50 stands for zero in the data rows.
Here are some points, one per row:
(63, 44, 33, 49, 45, 67, 58, 36, 38, 41, 64, 37, 42, 61, 59, 32, 39, 29, 94, 62, 78, 59, 62, 47, 12, 57, 52, 46, 14,
 49, 48, 54, 47, 42, 22, 10, 41, 67, 60, 76, 45, 31, 73)
(44, 69, 69, 68, 53, 77, 50, 26, 59, 33, 63, 38, 45, 82, 59, 39, 54, 70, 35, 41, 63, 61, 48, 59, 75, 18, 88, 31, 53,
 49, 78, 50, 65, 56, 58, 66, 34, 28, 68, 77, 34, 34, 26)
(72, 82, 48, 48, 42, 43, 30, 47, 65, 46, 62, 38, 25, 35, 86, 51, 76, 69, 35, 42, 32, 51, 44, 30, 41, 93, 66, 60, 30,
 42, 51, 34, 29, 25, 74, 58, 61, 61, 61, 58, 24, 48, 60)
(58, 70, 54, 46, 69, 55, 25, 52, 44, 37, 49, 39, 33, 54, 44, 34, 53, 37, 69, 28, 60, 27, 63, 49, 80, 49, 46, 37, 45,
 66, 59, 80, 29, 24, 64, 79, 1, 54, 25, 30, 72, 67, 82)
(68, 54, 61, 54, 89, 37, 64, 41, 17, 65, 52, 56, 44, 58, 18, 62, 46, 56, 20, 43, 70, 43, 42, 59, 24, 69, 54, 73, 59,
 22, 75, 66, 29, 71, 56, 51, 61, 69, 58, 56, 85, 38, 39)
(54, 43, 53, 54, 56, 35, 24, 69, 45, 47, 61, 57, 89, 56, 53, 21, 29, 64, 55, 82, 19, 29, 34, 81, 64, 50, 74, 71, 78,
 38, 25, 71, 45, 41, 50, 57, 51, 53, 54, 74, 42, 19, 69)
(47, 51, 57, 65, 57, 48, 50, 54, 55, 40, 32, 66, 58, 54, 40, 71, 38, 68, 88, 44, 52, 15, 60, 8, 39, 41, 67, 51, 76,
 38, 35, 31, 81, 21, 54, 55, 32, 75, 78, 30, 48, 56, 26)
(37, 39, 73, 12, 57, 62, 33, 59, 24, 69, 42, 23, 83, 38, 50, 18, 89, 60, 33, 71, 60, 51, 67, 15, 51, 41, 37, 33, 35,
 50, 41, 26, 59, 37, 41, 70, 64, 54, 49, 45, 59, 37, 45)
(38, 69, 49, 62, 65, 80, 21, 55, 83, 75, 17, 43, 56, 36, 44, 59, 28, 55, 34, 52, 85, 65, 33, 55, 62, 30, 30, 43, 54,
 60, 44, 59, 49, 38, 61, 39, 75, 94, 51, 69, 32, 59, 58)
(84, 62, 30, 26, 26, 49, 45, 47, 87, 30, 38, 35, 70, 61, 39, 58, 34, 33, 26, 58, 63, 23, 68, 62, 72, 73, 30, 55, 51,
 44, 33, 40, 61, 64, 51, 43, 41, 24, 81, 64, 79, 65, 35)
(59, 35, 46, 42, 36, 84, 74, 45, 33, 56, 71, 56, 19, 38, 44, 45, 72, 85, 43, 75, 46, 32, 44, 61, 67, 61, 33, 34, 70,
 77, 52, 73, 62, 60, 68, 12, 55, 59, 68, 22, 44, 47, 58)
(47, 38, 85, 83, 22, 67, 55, 60, 54, 68, 59, 28, 45, 24, 29, 56, 44, 70, 70, 21, 60, 41, 39, 83, 28, 63, 30, 42, 54,
 44, 37, 31, 30, 40, 37, 51, 58, 10, 48, 43, 43, 45, 46)
(85, 16, 61, 49, 32, 0, 37, 43, 40, 56, 48, 19, 36, 79, 48, 30, 38, 54, 55, 50, 47, 92, 46, 53, 46, 43, 46, 33, 60,
 45, 41, 76, 66, 33, 56, 57, 60, 56, 58, 39, 38, 79, 36)
(24, 54, 21, 29, 48, 42, 52, 12, 68, 47, 60, 36, 70, 47, 20, 34, 51, 65, 46, 28, 37, 37, 39, 55, 43, 57, 32, 45, 51,
 21, 71, 48, 68, 57, 33, 60, 25, 75, 17, 48, 19, 63, 46)
(45, 66, 24, 90, 40, 46, 54, 65, 46, 37, 61, 60, 64, 38, 71, 24, 55, 40, 35, 62, 71, 63, 90, 56, 44, 39, 45, 78, 70,
 47, 90, 35, 55, 68, 41, 66, 63, 40, 51, 5, 42, 54, 67)
(56, 18, 28, 65, 35, 41, 48, 45, 48, 83, 33, 48, 37, 39, 60, 38, 52, 38, 43, 12, 31, 17, 50, 47, 31, 31, 57, 74, 44,
 99, 66, 46, 74, 56, 61, 53, 58, 43, 50, 81, 69, 37, 59)
(65, 70, 50, 33, 66, 62, 47, 50, 46, 43, 12, 57, 21, 74, 33, 69, 48, 54, 48, 72, 35, 69, 39, 48, 19, 31, 30, 70, 66,
 58, 54, 24, 59, 60, 35, 66, 30, 23, 43, 37, 30, 24, 85)
(60, 56, 93, 29, 17, 29, 49, 68, 60, 39, 73, 52, 44, 30, 68, 85, 46, 39, 48, 50, 42, 38, 56, 38, 60, 17, 30, 53, 48,
 29, 79, 52, 54, 73, 49, 47, 36, 83, 39, 60, 61, 24, 50)
(37, 76, 41, 59, 18, 67, 50, 61, 38, 76, 40, 72, 41, 39, 42, 39, 58, 45, 68, 61, 37, 93, 49, 57, 59, 64, 54, 51, 39,
 20, 45, 44, 78, 40, 76, 55, 34, 62, 34, 67, 88, 60, 35)
(57, 60, 35, 47, 58, 41, 67, 64, 36, 54, 67, 58, 78, 58, 65, 62, 2, 86, 25, 33, 43, 64, 63, 50, 32, 51, 60, 4, 53,
 76, 37, 27, 29, 56, 45, 39, 37, 51, 33, 44, 70, 55, 62)
(13, 47, 41, 21, 62, 28, 57, 74, 69, 84, 47, 34, 20, 61, 73, 59, 65, 62, 57, 66, 57, 48, 75, 81, 58, 35, 66, 77, 53,
 41, 40, 41, 26, 56, 33, 49, 24, 58, 66, 52, 42, 68, 27)
(59, 51, 71, 62, 68, 52, 51, 14, 46, 39, 22, 61, 39, 34, 67, 24, 40, 37, 62, 73, 13, 41, 37, 58, 58, 42, 58, 40, 50,
 40, 71, 24, 26, 48, 26, 15, 74, 39, 48, 48, 73, 84, 42)
(61, 83, 38, 13, 68, 40, 41, 87, 24, 41, 64, 60, 54, 32, 43, 47, 65, 28, 66, 19, 53, 51, 32, 58, 52, 22, 62, 45, 43,
 45, 39, 55, 71, 55, 64, 26, 75, 29, 54, 47, 30, 65, 28)
(45, 47, 61, 53, 50, 68, 52, 67, 67, 67, 64, 39, 72, 90, 70, 50, 60, 29, 79, 38, 43, 63, 3, 21, 55, 84, 39, 59, 68,
 77, 56, 52, 42, 77, 37, 47, 62, 48, 39, 33, 71, 54, 37)
(45, 30, 27, 69, 31, 31, 80, 60, 36, 40, 28, 36, 65, 75, 37, 81, 64, 34, 33, 67, 67, 32, 34, 49, 68, 49, 75, 55, 38,
 45, 54, 33, 27, 33, 71, 18, 51, 46, 12, 33, 36, 37, 55)
(55, 17, 61, 27, 50, 70, 26, 30, 81, 35, 63, 73, 63, 36, 43, 69, 50, 64, 58, 61, 60, 63, 54, 60, 25, 55, 89, 71, 13,
 73, 49, 65, 54, 63, 59, 51, 65, 37, 30, 26, 60, 61, 43)
(42, 49, 29, 55, 56, 33, 54, 47, 38, 20, 59, 52, 48, 18, 49, 85, 69, 42, 41, 68, 61, 64, 24, 56, 66, 62, 46, 40, 64,
 74, 61, 59, 62, 12, 6, 87, 46, 52, 64, 72, 62, 51, 37)
(50, 42, 57, 63, 71, 65, 70, 57, 40, 48, 29, 56, 81, 57, 56, 87, 52, 49, 61, 49, 13, 49, 99, 62, 45, 68, 21, 46, 45,
 49, 68, 82, 50, 43, 62, 52, 63, 37, 48, 66, 25, 60, 49)
(0, 65, 36, 41, 52, 41, 72, 25, 72, 46, 63, 40, 30, 37, 42, 59, 33, 35, 60, 47, 40, 69, 56, 26, 49, 38, 57, 41, 59,
 38, 36, 65, 44, 48, 73, 49, 85, 24, 65, 38, 73, 32, 81)
(46, 27, 65, 48, 51, 49, 77, 42, 54, 18, 61, 99, 42, 80, 52, 26, 60, 57, 38, 27, 70, 52, 65, 38, 57, 55, 30, 75, 68,
 47, 21, 43, 35, 44, 47, 46, 59, 49, 20, 79, 47, 59, 56)
(60, 46, 42, 88, 64, 24, 28, 32, 60, 69, 49, 69, 61, 33, 35, 51, 86, 42, 50, 42, 44, 59, 48, 25, 74, 35, 47, 30, 28,
 45, 10, 54, 37, 88, 41, 47, 31, 47, 69, 49, 30, 43, 53)
(28, 24, 60, 53, 46, 68, 58, 65, 28, 50, 45, 61, 23, 47, 59, 36, 1, 4, 24, 56, 48, 39, 34, 51, 45, 77, 47, 36, 21,
 50, 33, 59, 55, 70, 49, 78, 46, 54, 60, 32, 25, 45, 36)
These points spread out most along one direction. For each point below, how far along it does it lie, from 0 to 99? 50 is the average, and the first point above lies past it. One standard deviation of the points above along it is 16.
(65, 70, 50, 33, 66, 62, 47, 50, 46, 43, 12, 57, 21, 74, 33, 69, 48, 54, 48, 72, 35, 69, 39, 48, 19, 31, 30, 70, 66,
 58, 54, 24, 59, 60, 35, 66, 30, 23, 43, 37, 30, 24, 85) --> 57
(13, 47, 41, 21, 62, 28, 57, 74, 69, 84, 47, 34, 20, 61, 73, 59, 65, 62, 57, 66, 57, 48, 75, 81, 58, 35, 66, 77, 53,
 41, 40, 41, 26, 56, 33, 49, 24, 58, 66, 52, 42, 68, 27) --> 31
(50, 42, 57, 63, 71, 65, 70, 57, 40, 48, 29, 56, 81, 57, 56, 87, 52, 49, 61, 49, 13, 49, 99, 62, 45, 68, 21, 46, 45,
 49, 68, 82, 50, 43, 62, 52, 63, 37, 48, 66, 25, 60, 49) --> 64
(44, 69, 69, 68, 53, 77, 50, 26, 59, 33, 63, 38, 45, 82, 59, 39, 54, 70, 35, 41, 63, 61, 48, 59, 75, 18, 88, 31, 53,
 49, 78, 50, 65, 56, 58, 66, 34, 28, 68, 77, 34, 34, 26) --> 31
(59, 51, 71, 62, 68, 52, 51, 14, 46, 39, 22, 61, 39, 34, 67, 24, 40, 37, 62, 73, 13, 41, 37, 58, 58, 42, 58, 40, 50,
 40, 71, 24, 26, 48, 26, 15, 74, 39, 48, 48, 73, 84, 42) --> 66
(47, 51, 57, 65, 57, 48, 50, 54, 55, 40, 32, 66, 58, 54, 40, 71, 38, 68, 88, 44, 52, 15, 60, 8, 39, 41, 67, 51, 76,
 38, 35, 31, 81, 21, 54, 55, 32, 75, 78, 30, 48, 56, 26) --> 31
(59, 35, 46, 42, 36, 84, 74, 45, 33, 56, 71, 56, 19, 38, 44, 45, 72, 85, 43, 75, 46, 32, 44, 61, 67, 61, 33, 34, 70,
 77, 52, 73, 62, 60, 68, 12, 55, 59, 68, 22, 44, 47, 58) --> 66
(38, 69, 49, 62, 65, 80, 21, 55, 83, 75, 17, 43, 56, 36, 44, 59, 28, 55, 34, 52, 85, 65, 33, 55, 62, 30, 30, 43, 54,
 60, 44, 59, 49, 38, 61, 39, 75, 94, 51, 69, 32, 59, 58) --> 33
(56, 18, 28, 65, 35, 41, 48, 45, 48, 83, 33, 48, 37, 39, 60, 38, 52, 38, 43, 12, 31, 17, 50, 47, 31, 31, 57, 74, 44,
 99, 66, 46, 74, 56, 61, 53, 58, 43, 50, 81, 69, 37, 59) --> 65
(37, 76, 41, 59, 18, 67, 50, 61, 38, 76, 40, 72, 41, 39, 42, 39, 58, 45, 68, 61, 37, 93, 49, 57, 59, 64, 54, 51, 39,
 20, 45, 44, 78, 40, 76, 55, 34, 62, 34, 67, 88, 60, 35) --> 34
(47, 38, 85, 83, 22, 67, 55, 60, 54, 68, 59, 28, 45, 24, 29, 56, 44, 70, 70, 21, 60, 41, 39, 83, 28, 63, 30, 42, 54,
 44, 37, 31, 30, 40, 37, 51, 58, 10, 48, 43, 43, 45, 46) --> 70
